[[ 13.8  -5.0  57.3   9.2   7.6  13.4]
 [ 18.4  39.4  28.6 -49.2  -3.7  -3.5]
 [ 26.6 -37.0 -16.6  -4.8 -36.2 -53.7]
 [-10.9 -27.6  35.9   8.0 -17.4 -29.5]
 [-72.3  10.4  48.5  19.7  -0.7  -0.6]
 [-27.3  44.1  15.1 -19.5 -17.4 -27.5]
 [-35.4 -28.4  -4.2  17.3  -7.8 -27.4]
 [ -1.9  31.1  -3.0  -7.5  28.9  34.0]
 [-16.4 -20.4 -55.0  16.1  11.1  -4.6]]
Give the entry in the top-left corner.
Answer: 13.8
The entry directly below -29.5 -> -0.6
The entry directly below -4.8 is 8.0
Give the second entry on the diagonal from the top-right corner.
Answer: -3.7
Give the third entry on the diagonal from the top-right corner.
Answer: -4.8
The first entry in the row that holds the smallest entry: -72.3
Give the entry just left of the largest entry.
Answer: -5.0
The smallest entry in the last row -> -55.0
Give the top-right entry.
Answer: 13.4
The fourth entry in reading order: 9.2
The entry directly below 19.7: -19.5
Give the entry directly above -0.7.
Answer: -17.4
The entry just right of 16.1 -> 11.1
Give the entry in the bottom-left corner.
Answer: -16.4
The 3rd entry on the main diagonal is -16.6
Give the largest entry in the first column.
Answer: 26.6
Give the entry directly below the largest entry.
Answer: 28.6
The entry in the bottom-right corner: -4.6
The entry directly above the smallest entry: -10.9
Give the entry just left of -19.5.
Answer: 15.1
Give the entry directly below the smallest entry.
Answer: -27.3
Give the entry directly above 28.6.
Answer: 57.3
Give the third largest entry.
Answer: 44.1
Give the largest entry in the last column.
Answer: 34.0
The entry directly above -19.5 is 19.7
Give the entry directly below -5.0.
Answer: 39.4
The third smallest entry -> -53.7
Give the entry directly below 35.9.
Answer: 48.5
Give the entry directly above 28.9.
Answer: -7.8
The third entry from the end, reading row by row is 16.1

Questions about the matrix below.
1) Give the entry just left of 31.0.
2) Give the entry just left of the smallest entry.
3) Give the entry just left of -1.5.
[[  0.2   3.8  -2.9  -8.5   6.1  18.3  14.4 -10.6  25.3  31.9  31.0   5.2
    0.0  -6.2  -7.7]
 [ -0.4 -16.2  14.2 -12.4  -1.5  -9.9   2.7 -15.9  19.0   1.2 -23.7  -3.5
   -3.9  -3.2  -6.0]
 [ 12.7  15.7  -0.7  -7.1  -3.2  25.7  13.3   0.6   0.1  16.5  -3.9   4.1
   17.3 -25.2 -13.3]
 [-36.6  24.5   5.2   7.2  -5.1  17.5  -6.6  11.8 -16.7  -9.4  23.2   9.4
   13.7 -25.5  -8.9]
 [ 13.1  -9.8 -22.4  13.5  10.6 -15.7 -57.6   5.6  42.4 -33.5 -59.6 -41.5
  -14.5  -3.9   5.8]
 [ -5.2   7.5  -1.3  -0.8  -2.6   1.3  -0.5  -1.0  -5.0   3.9   0.2   8.1
   18.9 -24.7 -14.5]
 [ 21.6  -3.3  32.2  18.2  27.1 -14.6   6.0 -29.1  51.7   7.2  22.1  38.7
  -11.9   5.8  -4.0]
 [ 24.2   8.6  -7.8   3.2  -1.6   3.0  -1.2  10.9   4.2   2.7  -0.5 -13.7
   18.6 -25.0 -14.7]
 [  8.5   7.7   1.5  -4.2  23.3 -25.9  33.2 -14.3  28.5   2.6   6.4 -37.6
   18.1 -24.9 -14.2]
 [ -3.4  -7.3  -7.8   8.6   2.4  -9.8  10.9   2.8 -10.8  21.3  -7.0   5.9
   -6.1 -21.9   9.5]
 [ 54.3 -17.5   9.4   2.3  -4.7   2.5  11.2  14.0 -33.5 -21.1 -16.8   8.6
  -19.4 -31.0  29.5]
 [ -7.6  13.7   1.1   0.2   5.8  -2.5  -2.2  -4.6   5.0  -2.9  -0.6   5.6
  -10.4 -29.4  18.9]
 [  5.6  -3.5   1.1 -17.6   0.5  -5.9   1.3 -12.0   2.1 -11.6  28.3  22.1
  -11.9   6.1  -3.9]
 [ -0.4   4.7  -1.1   1.7   4.9  -1.4  -0.9   1.4   8.6  -4.7  -0.5  -9.0
  -15.0 -25.8  20.9]]
1) 31.9
2) -33.5
3) -12.4

X =
[[-63.4  66.0  68.2  -5.2 -15.6 -18.3 -13.4]
 [ 26.5   6.1   1.3  13.1 -38.6 -27.4 -30.1]
 [ 35.0  -5.6 -16.1  25.0  -2.6 -10.3   6.2]
 [-26.9   3.2   2.6  17.3  -0.7   3.5 -20.6]
 [ 31.6 -39.2 -44.8  12.9 -24.2 -28.7 -11.9]
 [ 20.0 -19.6 -16.1  19.8 -14.4 -17.2 -11.1]
 [-19.7   7.1  -1.9   9.5 -33.7 -22.4 -40.5]
 [ 13.3 -50.9 -33.7  -3.7  20.1  16.3  22.8]
 [-13.1  47.8  36.1  -4.2 -41.6 -21.9 -11.4]
 [ -2.2  26.2   2.3 -18.7  19.9  18.8  41.7]
 [-66.9  54.1  63.7   3.2   1.5  24.2   6.2]]
Report the fifth-last entry, reading row by row.
A: 63.7
The entry just right of -17.2 -> -11.1
The entry directly below the centre entry: 9.5
Report the first entry on the main diagonal.
A: -63.4
The entry just left of -5.6 is 35.0
The largest entry in the last column: 41.7
The entry in the bottom-right corner: 6.2
Report the entry just left of -28.7.
A: -24.2
Report the entry just right of the centre entry.
A: -14.4
Report the entry just right of the largest entry.
A: -5.2
Report the top entry of the column that holds the largest entry.
A: 68.2
Report the bottom-left entry.
A: -66.9
The 2nd entry from the end, reading row by row: 24.2
Report the entry in the top-right corner.
A: -13.4
The smallest entry in the last column is -40.5
Report the third-last entry, reading row by row.
A: 1.5
Report the entry just left of the centre entry.
A: -16.1
Report the entry just right of the smallest entry.
A: 54.1
Report the centre entry.
A: 19.8
The entry just left of -41.6 -> -4.2
Report the third entry on the diagonal from the top-right corner.
A: -2.6
The entry just left of the largest entry -> 66.0
The entry directly below -10.3 -> 3.5
Report the entry just left of 18.8.
A: 19.9
Report the entry just right of 13.3.
A: -50.9
The 2nd entry on the main diagonal is 6.1
Report the entry just left of -19.6.
A: 20.0
The entry just left of -11.1 is -17.2
Report the entry just left of -1.9.
A: 7.1
Report the 2nd entry on the diagonal from the top-right corner.
A: -27.4
